In the data rows, zero lies at 4.5, halfway between 4 and 5.
Every row has a hidden score. How much higher is the second row's score than the first row's in each pair? 20 means about the same, 40 much higher and 0 much lower. The score is a weighted sum of the row's numbers plus the product of two more (or one squared), each taken from its middle value.
tensor([4, 7, 5, 7, 4, 7, 3, 7, 2, 4, 5, 6, 5, 5, 5, 3])
tensor([4, 5, 4, 3, 5, 6, 7, 4, 6, 3, 6, 3, 8, 5, 3, 7]) ~ 28
tensor([5, 6, 6, 4, 8, 4, 4, 5, 1, 6, 7, 6, 5, 3, 7, 3])
tensor([5, 2, 5, 3, 5, 4, 2, 5, 3, 6, 6, 6, 1, 5, 8, 3]) ~ 26
tensor([3, 4, 7, 5, 7, 4, 3, 5, 2, 7, 6, 7, 5, 3, 6, 4])
tensor([6, 6, 6, 4, 4, 4, 3, 4, 5, 4, 3, 4, 4, 4, 6, 3]) ~ 19
tensor([6, 6, 5, 5, 3, 3, 5, 6, 4, 4, 4, 2, 5, 5, 5, 2])
tensor([2, 5, 2, 7, 6, 5, 3, 4, 5, 2, 7, 5, 3, 1, 5, 7]) ~ 32
tensor([0, 1, 1, 1, 0, 6, 3, 3, 7, 7, 4, 3, 6, 3, 1, 7])
tensor([5, 6, 4, 5, 5, 3, 6, 6, 5, 6, 3, 8, 2, 4, 5, 5]) ~ 15
tensor([8, 6, 4, 3, 4, 4, 5, 5, 4, 5, 6, 3, 2, 4, 4, 2])
tensor([7, 3, 4, 4, 1, 3, 3, 4, 2, 4, 6, 4, 4, 4, 6, 3]) ~ 6
tensor([4, 5, 5, 2, 3, 3, 4, 5, 5, 2, 5, 4, 3, 6, 5, 3])
tensor([7, 6, 4, 4, 5, 3, 5, 5, 4, 5, 6, 5, 5, 5, 4, 1]) ~ 23
tensor([6, 3, 7, 5, 7, 4, 4, 5, 2, 5, 7, 6, 6, 3, 6, 2])
tensor([4, 4, 6, 3, 7, 5, 3, 4, 2, 7, 8, 7, 5, 4, 5, 4]) ~ 22
tensor([4, 4, 5, 5, 3, 3, 6, 4, 2, 6, 5, 5, 5, 4, 6, 3])
tensor([6, 4, 5, 4, 6, 5, 4, 4, 2, 6, 7, 7, 5, 3, 7, 4]) ~ 28
tensor([2, 3, 4, 6, 6, 7, 4, 5, 6, 7, 3, 3, 5, 4, 5, 7])
tensor([4, 3, 4, 6, 5, 5, 4, 6, 3, 6, 3, 6, 6, 6, 7, 5]) ~ 11
tensor([3, 3, 3, 2, 6, 7, 6, 2, 6, 4, 4, 4, 7, 2, 5, 7])
tensor([2, 2, 2, 2, 9, 7, 6, 2, 4, 5, 6, 6, 6, 1, 4, 6]) ~ 31
tensor([4, 2, 5, 6, 7, 6, 4, 6, 4, 4, 5, 5, 7, 5, 6, 7])
tensor([6, 6, 3, 4, 3, 1, 4, 4, 7, 2, 4, 2, 6, 6, 3, 4]) ~ 20
tensor([3, 4, 3, 3, 2, 5, 7, 4, 8, 2, 1, 1, 7, 7, 0, 8])
tensor([5, 2, 2, 5, 5, 7, 5, 3, 6, 6, 2, 3, 5, 5, 4, 7]) ~ 17
tensor([3, 4, 4, 2, 6, 8, 4, 3, 4, 5, 4, 6, 5, 3, 6, 7])
tensor([7, 2, 6, 5, 3, 4, 4, 3, 2, 6, 7, 7, 4, 2, 7, 4]) ~ 11
tensor([9, 5, 6, 2, 7, 3, 3, 6, 4, 3, 5, 1, 4, 5, 5, 4])
tensor([0, 0, 2, 1, 1, 5, 6, 4, 9, 5, 4, 5, 6, 3, 1, 6]) ~ 11
tensor([2, 6, 2, 5, 4, 4, 5, 4, 9, 4, 3, 3, 5, 3, 1, 7])
tensor([5, 4, 6, 6, 4, 6, 4, 5, 5, 3, 5, 6, 5, 4, 6, 5]) ~ 18
tensor([4, 5, 4, 4, 6, 4, 5, 4, 3, 5, 5, 6, 5, 5, 5, 5])
tensor([2, 6, 4, 4, 5, 7, 4, 6, 4, 5, 4, 5, 4, 3, 5, 4]) ~ 26
tensor([6, 7, 6, 4, 7, 0, 9, 4, 7, 0, 2, 2, 4, 6, 0, 5])
tensor([5, 2, 2, 3, 6, 6, 6, 3, 5, 5, 5, 6, 7, 4, 4, 7]) ~ 6
tensor([6, 8, 6, 5, 6, 4, 4, 6, 4, 4, 4, 5, 5, 3, 4, 4])
tensor([4, 5, 4, 5, 4, 5, 4, 5, 5, 5, 5, 4, 4, 4, 5, 6]) ~ 20
tensor([1, 2, 3, 4, 4, 7, 6, 3, 7, 5, 4, 3, 7, 4, 1, 8])
tensor([5, 2, 2, 3, 7, 6, 4, 2, 3, 5, 5, 4, 7, 3, 5, 5]) ~ 27
tensor([6, 6, 5, 5, 4, 4, 2, 4, 5, 5, 2, 6, 4, 6, 4, 4])
tensor([3, 6, 2, 4, 5, 5, 6, 5, 5, 4, 5, 5, 5, 2, 3, 4]) ~ 22
tensor([7, 5, 5, 7, 4, 4, 3, 7, 2, 6, 3, 8, 6, 5, 6, 3])
tensor([6, 3, 6, 6, 3, 5, 2, 4, 3, 7, 6, 6, 3, 6, 8, 3]) ~ 22
tensor([2, 6, 3, 6, 3, 6, 3, 4, 4, 4, 5, 5, 6, 4, 4, 3])
tensor([5, 6, 6, 4, 7, 4, 5, 7, 1, 7, 6, 6, 6, 4, 6, 4]) ~ 28
tensor([3, 5, 5, 5, 3, 7, 4, 5, 4, 6, 5, 4, 5, 4, 5, 3])
tensor([6, 3, 6, 4, 2, 3, 4, 3, 6, 3, 6, 2, 2, 4, 4, 5]) ~ 23
tensor([3, 7, 2, 3, 6, 4, 7, 3, 6, 2, 3, 2, 7, 3, 4, 9])
tensor([4, 8, 4, 6, 6, 7, 3, 7, 4, 4, 5, 6, 4, 6, 6, 3]) ~ 22
tensor([5, 3, 6, 6, 5, 5, 6, 3, 5, 7, 4, 5, 7, 5, 5, 5])
tensor([5, 4, 6, 5, 6, 4, 4, 5, 2, 5, 6, 7, 5, 2, 6, 4]) ~ 22
tensor([3, 4, 4, 5, 1, 4, 5, 4, 5, 2, 4, 2, 3, 4, 2, 3])
tensor([6, 3, 5, 4, 4, 5, 5, 2, 6, 5, 6, 6, 5, 4, 5, 6]) ~ 18
tensor([4, 3, 6, 6, 4, 6, 3, 6, 3, 6, 3, 5, 5, 7, 8, 4])
tensor([6, 4, 6, 6, 5, 5, 5, 5, 3, 4, 5, 7, 4, 6, 7, 4]) ~ 25
tensor([8, 5, 3, 6, 0, 6, 6, 6, 4, 4, 6, 4, 3, 5, 5, 4])
tensor([4, 3, 5, 5, 7, 4, 4, 5, 2, 6, 7, 6, 5, 2, 7, 3]) ~ 9
tensor([8, 6, 6, 5, 5, 5, 6, 4, 3, 4, 5, 4, 4, 5, 5, 3])
tensor([5, 6, 6, 5, 6, 2, 6, 4, 4, 5, 5, 4, 5, 5, 5, 5]) ~ 18
tensor([3, 5, 4, 4, 5, 4, 4, 5, 6, 2, 5, 6, 3, 2, 5, 5])
tensor([6, 2, 6, 3, 3, 4, 6, 4, 4, 5, 6, 4, 3, 4, 5, 4]) ~ 23
tensor([0, 1, 1, 4, 0, 6, 6, 4, 9, 4, 2, 3, 6, 5, 0, 7])
tensor([4, 4, 5, 6, 5, 5, 3, 6, 4, 3, 5, 4, 6, 3, 5, 3]) ~ 21
tensor([4, 4, 3, 5, 3, 5, 4, 7, 7, 4, 2, 5, 5, 5, 3, 4])
tensor([4, 4, 4, 7, 6, 3, 9, 5, 5, 2, 3, 5, 5, 7, 2, 3]) ~ 30
tensor([6, 3, 4, 4, 5, 5, 4, 1, 4, 4, 6, 5, 3, 4, 6, 5])
tensor([4, 8, 2, 6, 4, 5, 4, 6, 4, 2, 5, 6, 3, 3, 4, 4]) ~ 27
tensor([3, 4, 6, 5, 5, 5, 4, 4, 5, 4, 1, 4, 5, 6, 4, 5])
tensor([5, 2, 6, 1, 3, 2, 5, 5, 5, 7, 5, 7, 5, 3, 5, 5]) ~ 29
tensor([3, 4, 2, 4, 5, 9, 6, 3, 3, 3, 5, 4, 5, 3, 5, 8])
tensor([6, 3, 5, 3, 4, 6, 5, 4, 6, 8, 5, 4, 5, 4, 5, 4]) ~ 33
tensor([7, 3, 3, 4, 5, 7, 5, 3, 4, 4, 6, 4, 5, 4, 5, 6])
tensor([2, 1, 4, 4, 4, 4, 5, 4, 8, 4, 5, 4, 6, 3, 1, 5]) ~ 18
tensor([3, 1, 4, 4, 0, 4, 3, 3, 6, 5, 5, 5, 7, 2, 2, 4])
tensor([9, 5, 4, 5, 2, 5, 3, 4, 3, 4, 7, 5, 3, 4, 5, 2]) ~ 27
tensor([5, 4, 5, 5, 9, 7, 4, 5, 4, 5, 4, 5, 6, 3, 7, 7])
tensor([5, 4, 4, 7, 6, 5, 2, 5, 4, 5, 7, 5, 3, 2, 6, 8]) ~ 22
tensor([4, 8, 6, 5, 6, 3, 6, 5, 4, 4, 5, 2, 4, 5, 4, 4])
tensor([4, 6, 4, 5, 2, 3, 2, 7, 6, 3, 6, 4, 3, 4, 4, 2]) ~ 17
tensor([1, 2, 3, 2, 3, 5, 7, 2, 8, 4, 6, 4, 6, 4, 3, 9])
tensor([4, 2, 3, 4, 6, 4, 5, 4, 3, 5, 8, 4, 5, 2, 5, 8]) ~ 23
tensor([5, 6, 5, 5, 3, 4, 4, 5, 4, 2, 5, 7, 2, 3, 5, 1])
tensor([2, 3, 4, 3, 5, 8, 4, 4, 3, 5, 5, 4, 8, 4, 6, 5]) ~ 22
tensor([4, 6, 2, 4, 0, 4, 4, 4, 4, 4, 6, 3, 2, 3, 4, 3])
tensor([5, 3, 5, 4, 7, 6, 7, 4, 4, 6, 4, 6, 4, 7, 5, 5]) ~ 25
tensor([3, 7, 6, 4, 3, 1, 4, 5, 5, 0, 4, 4, 5, 5, 2, 2])
tensor([7, 6, 7, 6, 5, 3, 4, 4, 4, 4, 4, 5, 4, 6, 5, 3]) ~ 20
tensor([4, 3, 5, 5, 3, 7, 3, 7, 6, 6, 2, 5, 2, 6, 4, 6])
tensor([5, 5, 8, 3, 5, 1, 5, 4, 5, 5, 6, 5, 3, 5, 5, 3]) ~ 13
tensor([5, 6, 3, 3, 2, 5, 5, 5, 6, 1, 3, 5, 5, 6, 2, 5])
tensor([3, 3, 3, 6, 7, 6, 4, 4, 3, 5, 5, 4, 6, 4, 5, 7]) ~ 16
tensor([5, 9, 8, 5, 4, 5, 6, 4, 7, 6, 0, 3, 3, 9, 4, 4])
tensor([4, 5, 7, 3, 4, 2, 5, 5, 5, 4, 4, 5, 4, 6, 4, 4]) ~ 19
tensor([4, 5, 4, 5, 7, 5, 4, 3, 3, 6, 9, 6, 4, 0, 5, 6])
tensor([5, 3, 4, 4, 4, 4, 4, 5, 5, 4, 6, 4, 4, 4, 5, 5]) ~ 21
tensor([3, 4, 5, 4, 7, 8, 4, 4, 3, 6, 5, 7, 5, 4, 8, 5])
tensor([4, 5, 7, 4, 6, 1, 2, 6, 4, 3, 4, 5, 5, 6, 5, 5]) ~ 16
tensor([5, 8, 6, 6, 5, 7, 2, 7, 3, 5, 5, 5, 4, 5, 6, 5])
tensor([5, 3, 5, 4, 6, 6, 4, 5, 4, 6, 4, 5, 4, 3, 6, 5]) ~ 28
tensor([4, 5, 4, 4, 5, 4, 5, 3, 4, 5, 5, 6, 2, 2, 3, 3])
tensor([5, 3, 5, 5, 3, 5, 4, 6, 5, 5, 1, 4, 4, 7, 4, 4]) ~ 17
tensor([3, 2, 3, 4, 8, 4, 4, 4, 3, 5, 6, 6, 3, 2, 5, 7])
tensor([3, 5, 4, 5, 6, 6, 5, 3, 5, 8, 6, 6, 4, 4, 6, 6]) ~ 16
tensor([7, 3, 7, 6, 7, 6, 4, 4, 4, 6, 1, 4, 3, 8, 5, 7])
tensor([3, 4, 4, 5, 6, 2, 6, 3, 5, 4, 5, 2, 5, 2, 3, 9]) ~ 20
tensor([5, 5, 5, 4, 6, 4, 7, 4, 3, 5, 4, 5, 4, 4, 5, 3])
tensor([5, 8, 5, 5, 4, 6, 4, 6, 4, 3, 5, 4, 2, 1, 6, 2]) ~ 22
tensor([2, 2, 0, 4, 0, 6, 5, 3, 9, 3, 2, 3, 8, 5, 0, 7])
tensor([3, 4, 6, 6, 4, 4, 5, 5, 5, 5, 7, 4, 4, 6, 3, 5]) ~ 37
tensor([6, 6, 3, 7, 5, 3, 5, 4, 6, 3, 6, 4, 3, 3, 2, 6])
tensor([4, 3, 3, 6, 7, 4, 5, 5, 3, 4, 4, 5, 4, 3, 6, 6]) ~ 2
tensor([6, 4, 4, 3, 3, 1, 4, 3, 5, 3, 4, 4, 4, 5, 5, 4])
tensor([4, 3, 4, 5, 6, 7, 3, 4, 4, 3, 6, 6, 5, 3, 5, 6]) ~ 26
tensor([6, 6, 5, 4, 4, 3, 4, 4, 4, 4, 6, 3, 2, 5, 4, 2])
tensor([3, 5, 5, 4, 5, 3, 4, 5, 2, 5, 6, 6, 6, 3, 6, 4]) ~ 10
tensor([1, 0, 1, 2, 2, 8, 6, 4, 9, 6, 4, 5, 6, 3, 1, 7])
tensor([3, 3, 4, 2, 5, 4, 5, 3, 4, 6, 4, 7, 4, 5, 6, 5]) ~ 11
tensor([2, 3, 0, 4, 6, 7, 5, 4, 6, 3, 5, 5, 2, 1, 5, 7])
tensor([1, 1, 1, 3, 0, 6, 4, 2, 7, 6, 5, 5, 6, 4, 0, 6]) ~ 13
tensor([7, 7, 4, 4, 6, 5, 6, 5, 5, 2, 5, 4, 4, 6, 3, 4])
tensor([3, 7, 2, 5, 4, 3, 6, 7, 7, 3, 0, 1, 3, 8, 1, 6]) ~ 20
tensor([6, 6, 6, 5, 5, 5, 5, 7, 2, 1, 6, 6, 4, 6, 6, 1])
tensor([4, 5, 6, 4, 3, 3, 4, 4, 6, 5, 6, 6, 5, 5, 4, 3]) ~ 10
tensor([3, 0, 2, 4, 5, 8, 7, 3, 6, 6, 5, 4, 8, 1, 4, 8])
tensor([4, 5, 3, 5, 4, 6, 4, 5, 4, 4, 4, 7, 4, 4, 4, 5]) ~ 17
tensor([8, 6, 5, 3, 3, 4, 4, 6, 2, 6, 5, 6, 4, 4, 6, 2])
tensor([6, 6, 5, 3, 6, 3, 7, 5, 5, 5, 6, 5, 4, 5, 3, 2]) ~ 22
tensor([6, 3, 5, 5, 4, 3, 6, 5, 3, 6, 8, 7, 4, 3, 6, 2])
tensor([5, 6, 5, 6, 5, 5, 5, 5, 6, 7, 5, 4, 4, 5, 5, 3]) ~ 24
tensor([7, 7, 6, 6, 4, 5, 6, 4, 4, 4, 2, 3, 3, 8, 4, 4])
tensor([3, 4, 4, 3, 2, 6, 3, 3, 4, 4, 6, 4, 6, 2, 4, 5]) ~ 10
tensor([3, 2, 3, 3, 5, 5, 6, 6, 5, 5, 3, 4, 7, 4, 5, 5])
tensor([4, 3, 5, 5, 7, 4, 7, 4, 5, 5, 4, 4, 4, 6, 5, 5]) ~ 19
tensor([6, 3, 5, 6, 4, 6, 4, 5, 2, 9, 5, 6, 2, 6, 7, 4])
tensor([5, 6, 6, 5, 4, 6, 4, 6, 5, 6, 1, 3, 5, 8, 5, 5]) ~ 17
tensor([5, 5, 4, 3, 4, 5, 3, 7, 5, 4, 6, 6, 2, 3, 3, 2])
tensor([3, 6, 4, 2, 3, 5, 2, 8, 3, 5, 4, 5, 3, 7, 3, 3]) ~ 14
tensor([3, 3, 5, 4, 7, 4, 4, 4, 2, 5, 8, 4, 6, 3, 6, 7])
tensor([4, 2, 1, 4, 5, 6, 6, 2, 6, 4, 4, 2, 5, 5, 3, 7]) ~ 22
tensor([3, 7, 4, 6, 3, 7, 3, 4, 2, 4, 3, 4, 3, 5, 5, 4])
tensor([3, 6, 3, 4, 5, 3, 5, 5, 6, 5, 1, 4, 5, 6, 3, 3]) ~ 26
tensor([3, 3, 7, 5, 5, 3, 7, 4, 5, 4, 4, 4, 6, 4, 3, 4])
tensor([5, 5, 4, 5, 4, 5, 4, 5, 5, 6, 5, 3, 5, 4, 6, 4]) ~ 25
tensor([7, 6, 5, 5, 4, 3, 6, 5, 3, 1, 6, 4, 5, 4, 4, 3])
tensor([4, 3, 6, 5, 4, 5, 6, 5, 5, 6, 4, 6, 5, 4, 7, 4]) ~ 8
tensor([3, 4, 5, 5, 4, 5, 5, 5, 5, 3, 1, 3, 3, 9, 5, 5])
tensor([6, 5, 6, 5, 5, 3, 6, 4, 5, 4, 0, 2, 1, 8, 4, 5]) ~ 20
tensor([6, 6, 4, 5, 3, 3, 4, 6, 6, 4, 0, 4, 3, 9, 5, 5])
tensor([5, 5, 5, 4, 6, 3, 4, 4, 3, 3, 5, 4, 4, 3, 4, 4]) ~ 20
tensor([6, 5, 6, 4, 6, 2, 4, 3, 4, 4, 5, 4, 6, 4, 4, 4])
tensor([3, 4, 4, 4, 6, 7, 4, 5, 3, 4, 2, 4, 3, 7, 5, 5]) ~ 26
tensor([7, 3, 5, 2, 4, 6, 5, 4, 4, 6, 6, 4, 3, 4, 5, 4])
tensor([5, 7, 5, 5, 8, 4, 6, 6, 5, 5, 4, 7, 4, 6, 4, 2]) ~ 15
tensor([4, 5, 3, 6, 3, 7, 2, 8, 3, 3, 5, 4, 5, 5, 5, 5])
tensor([2, 3, 4, 4, 4, 7, 4, 4, 5, 4, 5, 3, 7, 5, 3, 4]) ~ 13
tensor([2, 3, 6, 6, 1, 6, 4, 6, 4, 3, 2, 3, 6, 8, 3, 4])
tensor([5, 3, 6, 5, 6, 5, 4, 5, 4, 5, 5, 6, 2, 4, 7, 4]) ~ 25
tensor([3, 3, 6, 6, 2, 4, 5, 4, 5, 4, 5, 4, 5, 4, 4, 4])
tensor([5, 7, 7, 6, 2, 4, 6, 5, 4, 5, 2, 3, 3, 8, 3, 4]) ~ 29
tensor([3, 4, 5, 4, 5, 5, 4, 3, 3, 4, 5, 6, 6, 3, 6, 4])
tensor([3, 5, 4, 5, 2, 3, 5, 4, 7, 2, 4, 3, 6, 5, 1, 4]) ~ 28
tensor([7, 2, 7, 5, 4, 4, 4, 4, 5, 5, 7, 3, 4, 6, 5, 4])
tensor([3, 2, 6, 3, 5, 7, 6, 2, 7, 4, 3, 3, 7, 3, 2, 7]) ~ 18
tensor([8, 4, 6, 3, 5, 4, 4, 4, 3, 5, 7, 6, 4, 3, 6, 4])
tensor([4, 6, 5, 4, 4, 5, 3, 4, 3, 3, 6, 6, 5, 3, 5, 4]) ~ 13
tensor([5, 4, 7, 3, 5, 4, 6, 8, 3, 7, 6, 7, 6, 3, 7, 3])
tensor([5, 4, 6, 7, 5, 6, 6, 7, 3, 5, 6, 8, 2, 2, 6, 4]) ~ 16
tensor([8, 5, 4, 4, 5, 4, 5, 6, 3, 4, 6, 4, 4, 4, 5, 3])
tensor([4, 7, 5, 5, 6, 2, 6, 4, 5, 2, 4, 2, 5, 5, 2, 4]) ~ 19
tensor([3, 4, 5, 4, 3, 4, 5, 4, 7, 6, 3, 5, 5, 7, 3, 5])
tensor([5, 4, 7, 5, 5, 3, 6, 5, 4, 5, 6, 4, 4, 3, 4, 2]) ~ 24
tensor([3, 3, 1, 4, 3, 7, 6, 4, 5, 5, 5, 4, 7, 4, 4, 6])
tensor([5, 7, 4, 6, 4, 7, 6, 5, 4, 6, 2, 3, 3, 7, 6, 4]) ~ 22
tensor([4, 4, 5, 6, 6, 4, 3, 6, 3, 4, 7, 6, 4, 4, 6, 2])
tensor([2, 5, 5, 5, 4, 5, 3, 5, 3, 5, 6, 5, 5, 2, 4, 5]) ~ 16
tensor([5, 5, 6, 3, 1, 1, 3, 5, 4, 4, 4, 8, 3, 5, 3, 1])
tensor([6, 6, 4, 4, 3, 2, 3, 3, 5, 4, 6, 3, 5, 6, 4, 3]) ~ 24
tensor([3, 5, 4, 2, 3, 4, 5, 3, 6, 4, 5, 6, 6, 5, 4, 4])
tensor([4, 3, 3, 4, 4, 5, 3, 5, 3, 2, 4, 8, 4, 3, 5, 4]) ~ 22
tensor([3, 3, 6, 3, 4, 4, 4, 4, 3, 5, 7, 7, 4, 4, 6, 4])
tensor([0, 4, 0, 3, 1, 7, 6, 2, 8, 2, 2, 2, 8, 6, 1, 8]) ~ 24
tensor([6, 5, 5, 5, 3, 5, 2, 5, 4, 6, 6, 5, 4, 4, 6, 2])
tensor([4, 8, 5, 6, 5, 4, 4, 6, 3, 3, 4, 3, 5, 6, 4, 2]) ~ 18
tensor([3, 5, 7, 6, 3, 6, 4, 7, 1, 6, 6, 7, 3, 4, 6, 2])
tensor([7, 7, 5, 7, 6, 4, 4, 5, 5, 4, 3, 5, 3, 4, 4, 4]) ~ 24
tensor([1, 2, 1, 3, 1, 6, 5, 5, 9, 4, 6, 4, 6, 3, 1, 7])
tensor([4, 7, 5, 6, 5, 7, 3, 5, 2, 4, 5, 8, 5, 5, 6, 3]) ~ 13
tensor([7, 5, 6, 5, 4, 6, 4, 4, 4, 7, 6, 6, 2, 5, 6, 3])
tensor([4, 4, 4, 2, 6, 3, 7, 2, 5, 3, 4, 4, 3, 5, 4, 4]) ~ 16
tensor([6, 3, 7, 7, 5, 5, 3, 5, 3, 9, 4, 7, 2, 6, 9, 4])
tensor([7, 6, 6, 3, 7, 2, 4, 4, 4, 2, 5, 4, 3, 4, 4, 4]) ~ 22
tensor([4, 2, 6, 3, 3, 8, 5, 5, 4, 5, 3, 3, 6, 7, 5, 6])
tensor([1, 4, 4, 4, 2, 5, 4, 4, 6, 3, 5, 3, 5, 3, 3, 6]) ~ 17
tensor([4, 6, 6, 4, 3, 3, 3, 4, 5, 4, 2, 3, 4, 8, 4, 4])
tensor([5, 5, 3, 4, 3, 3, 4, 4, 7, 3, 4, 0, 6, 5, 2, 5]) ~ 25
tensor([4, 5, 6, 6, 6, 4, 4, 3, 5, 4, 4, 5, 5, 5, 4, 4])
tensor([7, 3, 7, 6, 6, 4, 4, 6, 5, 9, 5, 5, 4, 5, 8, 4]) ~ 33
tensor([5, 6, 5, 6, 6, 3, 6, 3, 5, 4, 4, 5, 4, 5, 4, 3])
tensor([7, 8, 6, 4, 6, 3, 3, 6, 3, 4, 4, 3, 6, 7, 4, 2]) ~ 24
tensor([7, 6, 5, 4, 4, 4, 5, 3, 4, 3, 4, 6, 6, 6, 4, 3])
tensor([4, 5, 6, 5, 4, 3, 5, 5, 5, 5, 1, 5, 2, 8, 5, 5]) ~ 22
tensor([5, 5, 5, 5, 6, 2, 2, 4, 5, 5, 5, 4, 5, 5, 5, 3])
tensor([6, 4, 5, 7, 3, 4, 3, 7, 4, 6, 0, 4, 1, 9, 5, 5]) ~ 23
tensor([6, 6, 4, 4, 5, 4, 4, 5, 4, 5, 5, 7, 4, 4, 7, 4])
tensor([5, 6, 5, 6, 3, 6, 4, 6, 7, 5, 0, 4, 2, 8, 5, 8]) ~ 26
tensor([5, 5, 6, 4, 4, 4, 5, 5, 5, 5, 1, 2, 4, 7, 5, 4])
tensor([4, 4, 2, 6, 5, 9, 3, 3, 5, 6, 4, 3, 5, 4, 6, 7]) ~ 20
tensor([3, 5, 5, 4, 2, 4, 4, 6, 5, 4, 5, 7, 4, 3, 3, 5])
tensor([4, 1, 2, 2, 2, 5, 6, 2, 8, 3, 4, 4, 6, 5, 2, 6]) ~ 21
tensor([3, 3, 3, 5, 7, 7, 5, 3, 6, 5, 3, 4, 6, 5, 5, 8])
tensor([7, 5, 6, 6, 4, 4, 5, 5, 6, 6, 1, 4, 1, 9, 6, 4]) ~ 23
tensor([5, 7, 6, 5, 5, 4, 6, 4, 3, 3, 4, 3, 7, 5, 5, 2])
tensor([2, 3, 2, 4, 3, 8, 6, 2, 7, 4, 3, 2, 7, 6, 3, 8]) ~ 26
tensor([3, 4, 2, 4, 5, 4, 5, 4, 7, 4, 5, 5, 6, 4, 3, 7])
tensor([2, 4, 4, 2, 3, 4, 3, 4, 5, 5, 5, 6, 3, 4, 4, 2]) ~ 24
tensor([7, 7, 6, 4, 4, 3, 5, 4, 5, 4, 4, 0, 2, 6, 4, 3])
tensor([5, 3, 2, 6, 5, 9, 7, 5, 6, 4, 5, 3, 7, 5, 3, 7]) ~ 27
tensor([3, 5, 5, 5, 4, 4, 5, 4, 5, 5, 5, 5, 5, 4, 5, 5])
tensor([6, 7, 5, 3, 5, 2, 6, 4, 4, 3, 5, 6, 4, 3, 3, 4]) ~ 24
tensor([3, 3, 4, 5, 1, 2, 4, 3, 9, 3, 2, 4, 6, 6, 1, 6])
tensor([6, 4, 4, 4, 5, 6, 5, 5, 5, 3, 4, 6, 3, 7, 5, 4]) ~ 30
tensor([7, 3, 7, 2, 3, 4, 3, 4, 3, 6, 8, 5, 3, 2, 6, 4])
tensor([7, 6, 5, 4, 4, 5, 4, 5, 3, 2, 5, 0, 3, 5, 4, 3]) ~ 21
tensor([3, 5, 3, 3, 4, 5, 4, 5, 3, 5, 7, 5, 6, 4, 4, 3])
tensor([6, 4, 6, 4, 3, 3, 4, 6, 2, 5, 4, 3, 3, 5, 4, 2]) ~ 23
tensor([6, 3, 5, 4, 6, 5, 3, 4, 4, 5, 5, 4, 5, 2, 5, 3])
tensor([3, 2, 3, 5, 6, 8, 3, 3, 4, 6, 5, 6, 7, 2, 6, 8]) ~ 2
tensor([4, 3, 3, 4, 6, 7, 4, 4, 4, 4, 6, 5, 5, 3, 5, 5])
tensor([1, 3, 3, 4, 2, 4, 6, 2, 6, 4, 4, 4, 5, 2, 3, 8]) ~ 11
tensor([5, 5, 4, 3, 5, 1, 6, 2, 6, 4, 4, 3, 3, 4, 3, 4])
tensor([4, 6, 5, 5, 2, 0, 4, 5, 6, 4, 4, 5, 5, 6, 1, 2]) ~ 18
tensor([4, 3, 2, 5, 0, 2, 6, 5, 7, 5, 4, 4, 5, 5, 0, 3])
tensor([6, 5, 4, 6, 5, 3, 4, 3, 4, 2, 5, 2, 4, 5, 4, 5]) ~ 30
tensor([7, 6, 4, 4, 4, 4, 3, 4, 3, 7, 8, 3, 5, 4, 6, 2])
tensor([8, 4, 5, 3, 4, 3, 3, 4, 2, 6, 8, 5, 3, 3, 6, 3]) ~ 21
tensor([7, 4, 6, 5, 4, 5, 3, 5, 3, 5, 6, 4, 3, 3, 6, 1])
tensor([3, 2, 4, 3, 4, 4, 3, 5, 4, 7, 6, 5, 5, 4, 5, 6]) ~ 13
tensor([6, 6, 4, 5, 5, 5, 3, 3, 2, 4, 6, 3, 3, 3, 4, 4])
tensor([3, 3, 3, 4, 9, 5, 5, 4, 3, 5, 7, 4, 7, 1, 5, 7]) ~ 20
tensor([1, 4, 1, 4, 3, 5, 6, 3, 6, 5, 4, 3, 8, 4, 0, 7])
tensor([2, 3, 5, 6, 4, 8, 4, 4, 5, 6, 2, 3, 5, 7, 4, 6]) ~ 21
tensor([6, 5, 3, 5, 4, 6, 2, 6, 3, 6, 7, 5, 6, 3, 7, 3])
tensor([5, 5, 4, 6, 8, 1, 5, 5, 6, 4, 5, 2, 2, 3, 3, 8]) ~ 32
tensor([5, 3, 3, 6, 6, 6, 4, 4, 3, 5, 7, 3, 7, 3, 6, 8])
tensor([4, 7, 5, 4, 6, 4, 5, 6, 4, 5, 3, 2, 4, 4, 4, 3]) ~ 22
tensor([5, 8, 7, 6, 5, 7, 4, 5, 2, 3, 4, 5, 3, 5, 7, 5])
tensor([5, 5, 5, 7, 6, 2, 5, 4, 5, 6, 4, 4, 3, 5, 5, 4]) ~ 18
tensor([4, 3, 5, 5, 3, 3, 4, 5, 6, 4, 4, 3, 5, 5, 3, 4])
tensor([3, 5, 6, 3, 8, 3, 4, 5, 6, 2, 5, 4, 5, 2, 4, 3]) ~ 28
